Each row belongs to one hidden group. Groups can overlap: rows of different groups may look alike.
The rows in order, each followed by its group:
-0.082;-3.357;-3.145;2.065;0.094;-2.312;0.587;0.144 FP
-0.397;-0.585;-2.291;0.088;-1.040;1.565;1.409;-0.362 Bf
-0.503;0.539;-0.613;-0.447;-0.376;1.272;0.691;-0.172 Bf
-0.554;-0.873;0.002;1.082;1.006;-1.030;0.641;0.537 FP
-0.990;-1.066;-0.684;0.294;-0.727;-1.104;-0.397;-0.778 FP
-0.470;0.041;1.952;-0.670;-1.059;0.585;-0.768;-0.412 Bf
-0.381;-0.659;0.002;0.657;-0.961;-0.749;-1.820;-0.623 FP
1.500;2.280;1.136;-1.025;1.546;1.120;2.798;1.490 Bf
0.829;0.366;0.025;0.446;0.755;-0.909;0.131;0.133 FP
0.271;0.066;0.942;-0.008;0.383;-0.285;-0.689;0.145 FP
-0.294;0.070;-0.407;-0.360;-0.447;-0.335;-1.006;-0.054 FP
0.529;0.902;0.595;-0.223;1.682;-0.762;-0.132;0.664 FP
-0.089;0.261;0.763;0.507;-0.125;0.186;-0.890;0.102 FP
-0.768;1.883;2.599;-2.556;-0.166;0.340;-1.648;-0.581 FP
0.801;1.448;0.796;-0.660;1.282;1.752;1.653;0.147 Bf
0.161;-0.408;-0.622;0.203;-0.442;0.912;0.329;0.357 Bf
0.775;0.733;-0.040;0.072;0.090;0.770;0.340;0.147 Bf
-1.243;2.115;2.918;-1.309;0.380;0.558;-1.694;-0.757 FP
-0.142;-3.083;-3.849;1.893;-0.473;-0.766;0.779;0.076 FP
0.496;-0.354;-0.075;0.060;-0.380;-0.593;-0.066;0.134 FP
0.552;-0.317;-0.002;-0.109;-1.023;-0.216;-0.249;-0.337 FP
